In the rows, 128 means zero.
Rotation paths and how fast each direction turns (degrees each step)
Each turn is a multiple of 5 degrees from 10 to 175, or 0.
Each row of a path follows its step; steps can be skipped.
Path 1:
step 0: [123 120 133 129 130 132 129 119 130 123 125 140 127 122 128 132 136 133
 124 122 125 115 132 126 130 119 132 126 132 131 127 131 129 124 133 138
 132 133 124 119 128 129 130 131 127 127 127]
step 3: [126 122 127 130 123 128 133 130 123 127 123 134 123 125 135 127 123 133
 127 129 135 130 133 127 130 127 122 135 133 114 131 115 119 128 136 129
 137 136 129 125 124 129 131 131 125 129 129]
step 6: [134 130 125 127 127 130 122 123 129 126 129 127 130 127 125 124 123 123
 130 132 126 117 137 136 134 131 119 126 129 128 130 129 128 136 130 127
 139 131 128 132 118 121 136 138 131 121 122]
step 10: [123 131 127 117 127 123 122 130 125 139 129 134 127 118 134 119 131 134
 131 126 133 133 123 126 125 121 125 127 119 124 131 130 114 122 128 132
 128 127 132 129 128 129 128 129 126 123 131]
step 16: [129 121 114 130 131 126 132 130 126 133 126 131 125 128 129 132 134 130
 121 126 126 127 129 132 118 131 126 134 120 129 131 126 124 128 131 119
 124 125 117 128 123 118 120 134 135 127 132]
step 18: [134 129 126 134 128 130 129 129 133 131 122 126 130 123 135 123 127 132
 128 126 113 126 124 133 127 115 123 124 131 138 124 130 129 126 127 137
 133 133 128 128 122 138 126 129 129 131 121]
step 19: [131 124 129 127 129 131 140 123 128 127 137 122 135 126 124 132 126 129
 123 122 132 126 126 124 127 124 113 126 129 134 121 126 128 132 119 131
 131 131 124 130 129 119 121 130 126 127 138]
step 21: [130 125 126 136 134 129 130 130 123 133 124 122 142 123 132 131 123 131
 126 125 126 125 124 124 121 131 131 129 126 123 135 123 127 116 140 128
 135 134 127 124 130 135 136 126 127 125 126]
Directions:
[129 129 126 129 128 131 129 128 124 128 129 128 130 129 127 131 127 125
 127 128 131 127 131 126 126 125 128 127 127 129 127 127 127 130 130 125
 128 129 128 130 126 128 128 129 128 129 128] -> 140
[129 129 129 129 126 128 128 128 129 130 125 130 126 130 127 126 130 129
 128 129 130 130 127 129 126 129 129 130 124 128 128 123 125 128 130 125
 128 128 128 127 127 130 127 126 128 128 129] -> 55
[127 126 130 129 129 129 127 128 127 130 130 130 130 129 127 127 128 127
 127 122 130 128 127 127 127 129 127 128 130 126 127 127 128 126 129 129
 127 130 130 126 129 128 127 128 130 127 132] -> 155
[127 129 129 129 126 128 127 125 128 128 128 127 130 127 125 126 132 127
 128 127 128 130 129 129 128 126 125 128 128 129 127 130 129 124 128 126
 128 127 128 129 127 132 129 128 128 127 126] -> 85
[131 127 130 128 127 129 126 127 128 128 128 126 127 127 127 129 129 124
 129 127 126 128 129 128 130 130 128 126 128 125 128 126 127 129 128 128
 130 125 129 128 131 128 125 131 126 131 129] -> 135
Path 2:
step 4: [136 125 127 129 111 134 126 130 125 129 123 127 127 139 128 127 126 118
 129 137 131 128 118 131 133 124 132 125 131 124 138 129 130 128 132 127
 129 127 121 134 129 124 133 130 130 131 127]
step 7: [132 125 135 134 125 129 135 122 129 125 132 130 122 129 124 130 118 128
 133 133 133 125 128 129 122 119 139 126 128 126 129 125 122 122 136 128
 129 134 116 130 126 127 136 128 135 133 121]
step 8: [128 119 128 127 114 125 125 124 126 135 124 124 123 127 126 126 121 131
 123 128 133 127 132 127 127 125 144 119 120 132 137 131 123 128 127 128
 123 130 130 125 123 131 127 124 133 126 123]
step 9: [131 121 125 126 125 124 134 123 134 127 129 130 130 139 130 120 119 124
 120 128 128 128 128 125 131 129 143 132 129 123 127 128 124 128 128 134
 123 138 122 133 128 124 131 130 133 137 123]
step 14: [127 126 134 129 120 128 132 132 131 130 137 135 120 138 123 133 128 121
 120 135 127 131 127 128 131 121 130 131 128 131 131 126 129 124 138 126
 129 130 118 130 122 125 135 120 134 135 134]
step 15: [126 131 130 130 120 136 127 128 119 127 134 134 122 132 122 122 122 126
 134 132 129 124 137 122 132 128 139 121 121 129 136 127 124 131 129 123
 130 128 130 128 119 125 130 118 132 132 125]
step 19: [136 125 131 127 118 124 133 125 127 129 128 138 124 129 123 134 121 123
 131 129 128 126 129 118 131 129 144 136 125 131 126 131 127 129 134 135
 130 129 124 131 134 120 119 129 130 130 127]
step 20: [124 123 125 130 120 124 127 125 129 117 129 128 126 124 126 128 123 117
 130 121 133 130 139 128 124 125 135 127 122 130 140 123 130 124 128 131
 132 138 126 134 129 127 120 125 125 134 124]
Directions:
[128 131 127 128 128 129 130 132 128 128 126 128 128 129 128 129 128 128
 129 129 125 131 127 129 130 129 125 127 128 129 131 126 131 128 129 127
 128 127 129 130 125 126 130 127 129 130 130] -> 35
[127 127 128 130 131 126 128 128 128 125 126 128 128 130 128 127 130 128
 124 126 126 127 128 126 126 128 129 130 129 126 129 126 129 129 128 129
 126 129 126 128 126 129 130 126 125 128 130] -> 95
[128 128 128 129 130 130 131 128 129 129 129 130 128 127 129 126 128 132
 127 129 129 125 125 130 128 126 130 125 128 129 129 128 126 128 128 126
 129 128 128 126 127 126 129 124 129 127 128] -> 40
Path 3:
step 6: [132 126 127 128 139 132 125 120 123 132 127 123 119 128 124 123 126 132
 137 134 125 138 134 134 125 121 111 125 133 119 124 129 127 130 129 134
 128 128 134 134 129 124 138 125 136 128 134]
step 7: [137 133 128 142 128 130 127 124 126 134 129 125 111 130 132 124 124 130
 132 134 123 124 125 128 134 124 122 130 113 122 125 124 128 131 122 130
 127 133 127 127 131 123 118 126 130 139 125]
step 9: [129 135 134 128 138 124 124 127 119 123 133 130 135 123 129 127 125 139
 126 133 125 133 134 129 118 124 115 130 136 132 134 126 120 127 129 126
 125 131 136 131 130 125 127 116 136 120 124]
step 12: [130 123 135 130 137 120 132 121 118 119 131 133 126 123 128 129 133 138
 117 121 127 127 139 133 122 125 136 133 132 134 132 128 134 124 127 128
 127 135 133 135 135 128 129 125 131 126 138]
step 13: [124 131 122 127 135 129 140 125 120 131 135 121 127 129 135 125 132 134
 125 134 125 125 138 131 131 117 123 131 138 118 138 123 132 134 137 124
 121 130 128 125 130 124 130 121 133 125 125]
step 16: [128 126 128 130 138 116 124 127 122 128 139 129 126 134 138 119 140 134
 135 124 119 127 136 126 129 120 132 135 132 132 131 128 134 125 130 133
 128 130 135 126 128 121 128 129 134 123 123]
step 18: [128 120 135 132 129 130 124 121 117 136 121 141 126 123 125 128 129 130
 138 138 126 123 128 138 123 129 127 129 121 125 130 123 121 125 120 130
 139 129 119 135 127 127 129 122 125 131 130]
step 19: [135 120 129 138 130 124 120 122 121 135 127 129 134 138 143 122 130 133
 127 122 131 125 134 130 127 128 120 135 120 126 132 123 130 119 123 133
 124 133 132 136 130 127 128 130 128 124 136]
Directions:
[126 129 130 129 125 129 127 127 127 129 131 129 130 127 129 127 125 130
 127 126 130 125 128 127 126 130 126 124 127 128 130 129 127 127 130 126
 128 130 128 128 127 129 127 129 131 129 129] -> 35
[128 127 125 129 129 129 129 127 127 130 132 126 130 131 128 128 129 129
 127 129 124 126 127 126 128 129 127 130 126 128 127 128 130 126 128 129
 124 128 128 128 127 127 129 126 131 128 129] -> 115
Path 4:
step 2: [132 130 115 135 127 137 132 135 133 129 137 130 125 132 130 128 132 127
 135 134 131 131 127 133 133 132 125 133 132 130 129 138 130 126 125 143
 121 125 128 132 119 131 133 128 124 128 127]
step 6: [120 129 130 133 122 122 135 131 131 130 119 134 128 130 134 132 131 127
 130 129 129 123 130 135 134 130 126 124 127 118 133 121 133 125 121 128
 128 125 126 125 129 127 126 141 121 139 119]
step 7: [123 122 126 127 130 119 127 139 132 128 122 139 132 131 128 127 135 125
 129 128 119 132 130 133 134 131 124 132 137 129 130 142 133 122 126 131
 127 131 126 134 134 124 131 129 125 135 125]
step 9: [124 136 124 124 128 131 131 136 135 133 130 131 135 130 133 137 128 123
 126 131 124 120 138 135 123 126 121 128 131 120 127 129 130 131 130 132
 118 140 127 134 125 127 121 132 125 129 127]
step 10: [126 126 136 127 134 129 135 144 134 132 136 132 119 129 137 129 124 130
 131 133 120 126 133 127 127 130 125 136 126 132 134 135 135 134 129 136
 125 126 128 131 125 130 127 122 125 128 130]
step 15: [117 118 127 128 128 123 129 133 140 127 124 133 130 118 131 124 129 137
 130 132 126 125 137 135 135 125 126 132 120 133 132 127 130 120 128 135
 129 128 130 133 130 128 124 130 126 135 124]
step 17: [128 125 127 133 129 123 135 130 137 131 122 119 126 130 137 132 120 124
 131 126 128 130 126 136 125 123 126 131 131 130 132 132 128 126 131 137
 122 136 126 131 124 130 119 138 119 123 120]
step 21: [126 122 130 126 127 132 135 136 128 128 125 139 129 133 128 136 136 133
 128 135 131 123 127 136 126 129 123 129 129 122 134 132 130 130 125 124
 117 132 137 120 128 133 124 117 128 130 125]
Directions:
[129 128 125 131 129 128 128 128 129 127 126 125 126 126 128 127 126 131
 127 130 129 127 125 130 128 127 128 127 127 132 125 129 127 125 128 128
 127 128 130 127 128 129 125 127 130 127 127] -> 20
[128 127 130 129 128 127 129 128 126 129 128 129 125 130 129 128 129 128
 128 127 129 129 127 126 124 127 132 130 128 128 126 131 128 126 127 127
 127 126 129 126 129 128 127 133 127 130 125] -> 65
[129 128 128 127 129 128 125 130 126 128 127 129 127 126 125 131 128 126
 126 128 128 128 129 126 128 129 124 128 129 131 128 130 125 128 127 126
 124 128 126 128 128 128 129 129 129 129 128] -> 160
Path 5:
step 2: [126 123 131 131 121 136 129 127 130 137 126 134 134 130 140 128 135 120
 124 113 120 131 127 132 133 135 130 125 126 119 127 129 138 136 123 127
 127 134 136 134 129 122 132 125 131 128 123]
step 7: [130 125 125 129 131 143 131 125 133 127 129 129 132 140 140 132 135 127
 132 120 129 129 134 126 132 139 124 134 124 128 141 134 131 133 128 133
 127 114 127 129 128 129 128 128 132 131 129]
step 8: [125 125 126 135 136 143 121 130 124 124 130 129 138 130 138 124 130 124
 121 118 126 129 130 140 128 134 124 129 130 127 130 125 130 128 127 123
 120 129 131 140 125 119 132 126 131 138 130]
step 10: [130 134 135 124 128 126 130 120 119 136 139 134 128 132 136 134 115 125
 128 114 132 123 131 127 129 139 138 134 123 127 127 125 134 132 127 130
 126 123 126 126 134 124 133 129 128 133 124]
step 14: [123 123 127 127 137 140 131 135 129 131 125 131 133 125 133 123 133 121
 115 120 117 125 131 124 131 133 129 121 123 127 132 124 138 125 136 128
 128 128 126 133 128 126 128 132 136 137 137]
step 17: [140 122 130 133 128 128 135 125 120 124 130 134 137 133 136 138 131 124
 124 122 130 131 133 134 131 133 135 122 126 130 120 122 134 127 131 128
 131 131 115 124 126 129 118 131 133 136 131]
step 18: [133 123 129 137 127 131 129 125 125 126 139 128 134 143 132 142 129 126
 128 119 125 127 129 123 131 129 129 134 133 134 127 138 127 124 135 140
 124 128 121 135 127 134 129 126 130 135 124]
step 20: [118 128 134 128 142 134 133 132 121 131 131 126 141 129 132 129 135 125
 121 121 120 131 140 127 130 130 128 123 123 126 117 121 128 132 127 133
 129 124 128 133 132 123 126 123 128 128 130]
Directions:
[130 126 128 129 127 129 129 128 128 127 129 127 131 128 128 129 129 129
 127 129 131 129 128 130 125 129 125 128 131 130 130 128 127 129 132 127
 127 125 127 125 126 129 126 128 129 130 129] -> 35
[128 127 128 128 126 129 131 129 128 128 128 128 127 128 129 130 127 129
 126 129 131 131 128 129 130 129 130 128 129 127 128 129 126 129 122 128
 129 127 129 129 126 129 126 130 131 128 128] -> 70
[124 126 129 127 130 127 127 126 128 129 131 128 129 128 126 129 129 129
 128 127 128 128 127 130 128 128 127 131 128 131 127 131 126 128 128 126
 128 130 128 128 125 127 131 131 129 129 125] -> 140
[129 127 129 129 129 128 127 129 127 128 126 128 125 133 128 130 127 127
 130 130 130 129 129 128 128 128 130 129 126 131 128 128 129 128 131 127
 131 130 128 128 126 130 126 126 128 128 126] -> 60
Path 6:
step 3: [128 130 122 118 119 129 132 126 126 130 130 122 125 122 131 120 134 134
 123 143 121 129 132 129 130 126 125 126 125 128 134 122 124 134 127 126
 129 132 122 130 126 136 124 136 137 125 134]
step 7: [128 135 124 128 133 123 119 125 124 125 128 126 130 130 122 136 135 123
 131 135 121 134 128 125 123 122 124 129 128 116 132 124 134 134 134 128
 126 124 124 119 137 118 126 123 127 130 124]
step 10: [123 124 133 125 133 124 123 121 132 138 128 125 128 120 123 139 130 122
 136 127 130 124 130 125 122 124 128 130 129 132 130 123 124 126 127 127
 129 131 138 132 133 128 120 121 139 135 133]
step 11: [129 120 125 133 138 128 129 128 131 126 129 117 136 125 130 130 118 123
 120 132 131 129 127 125 131 129 130 121 122 118 132 130 135 125 124 127
 129 130 128 126 123 127 136 140 129 125 138]
step 13: [127 128 128 122 126 131 128 128 137 129 129 120 135 130 128 124 124 127
 131 119 129 129 142 128 130 114 124 126 130 121 124 126 133 130 135 135
 124 119 123 122 129 134 125 121 137 131 129]
step 16: [132 129 134 128 131 129 125 121 123 130 127 123 133 125 121 137 134 128
 132 125 136 138 129 123 125 130 127 126 129 128 130 134 125 131 128 146
 129 128 130 123 121 131 124 122 126 124 117]
step 18: [127 135 135 129 127 116 124 132 127 123 124 130 130 134 122 125 135 129
 132 134 127 121 131 129 130 130 126 124 121 119 127 126 129 127 126 125
 139 134 125 131 127 118 118 131 136 122 120]
step 19: [125 127 125 132 130 128 127 122 119 138 129 116 125 133 130 131 133 134
 123 129 122 128 132 124 126 120 124 139 127 120 121 126 131 129 130 130
 120 130 141 125 123 131 124 131 127 135 127]
Directions:
[128 127 126 127 126 130 128 125 127 130 127 130 128 128 131 129 130 130
 129 126 129 128 127 128 129 127 128 129 130 128 127 124 126 127 127 124
 128 128 131 129 128 131 128 129 129 130 130] -> 160
[126 130 127 126 124 127 130 130 129 130 129 129 128 129 129 128 128 127
 128 127 126 131 127 126 127 126 126 132 126 128 127 128 125 127 129 128
 127 126 127 126 127 125 129 129 128 128 128] -> 60
[129 128 126 126 129 129 130 129 130 126 125 129 129 127 126 128 130 126
 130 131 126 127 127 129 125 126 129 129 127 126 127 128 129 129 126 128
 130 128 129 130 128 126 130 131 129 130 129] -> 100
Path 7:
step 1: [133 133 129 128 123 130 135 134 138 136 125 141 117 130 132 129 120 131
 133 127 135 130 142 129 124 133 129 132 128 130 125 131 129 127 122 132
 128 130 127 138 141 126 131 125 130 130 126]
step 2: [123 128 134 132 124 130 143 120 115 136 132 128 127 129 122 134 126 124
 122 134 125 121 129 136 127 125 128 123 129 127 134 128 120 119 129 126
 128 131 127 131 131 122 134 131 127 141 130]
step 3: [124 125 129 128 141 126 122 113 130 141 130 129 126 136 132 127 130 130
 129 131 132 136 129 130 135 124 119 128 129 117 123 129 126 125 130 124
 126 129 129 134 122 124 121 125 126 126 118]
step 4: [126 126 132 129 121 118 128 126 140 129 120 119 126 129 124 121 131 133
 130 128 123 131 140 126 136 130 120 132 130 136 127 126 132 132 124 129
 126 131 121 126 128 125 129 134 140 139 124]
step 6: [136 118 132 130 135 129 120 127 124 122 125 122 137 131 128 123 128 138
 130 128 129 130 131 125 119 121 137 121 127 122 129 129 125 131 133 116
 124 134 126 127 121 122 122 128 123 139 128]
step 9: [135 129 130 123 132 128 121 131 125 136 131 140 126 143 130 125 123 118
 130 116 134 126 129 122 127 129 136 131 125 128 127 126 129 125 127 123
 130 124 127 134 124 122 126 117 120 133 128]
step 13: [134 139 119 131 122 122 128 126 134 126 119 131 125 125 135 126 127 133
 141 134 136 129 140 125 128 132 133 126 134 136 131 132 133 130 127 134
 123 126 121 135 123 132 130 124 134 131 129]
step 15: [131 128 128 125 133 132 125 127 127 128 124 120 128 132 131 129 140 120
 129 133 134 136 127 121 125 120 130 123 126 121 125 129 123 123 136 122
 121 115 130 131 119 124 120 123 125 123 119]
Directions:
[127 132 127 128 128 127 128 129 130 130 129 131 128 127 131 127 128 127
 129 127 127 129 127 128 128 128 128 129 128 123 128 129 127 129 127 131
 129 127 127 131 128 129 126 126 126 126 126] -> 175
[128 129 127 126 130 127 127 123 128 127 130 129 129 128 128 129 128 129
 128 129 125 129 129 127 131 129 126 127 130 129 129 127 125 131 127 129
 128 131 125 128 127 128 130 127 129 128 127] -> 45
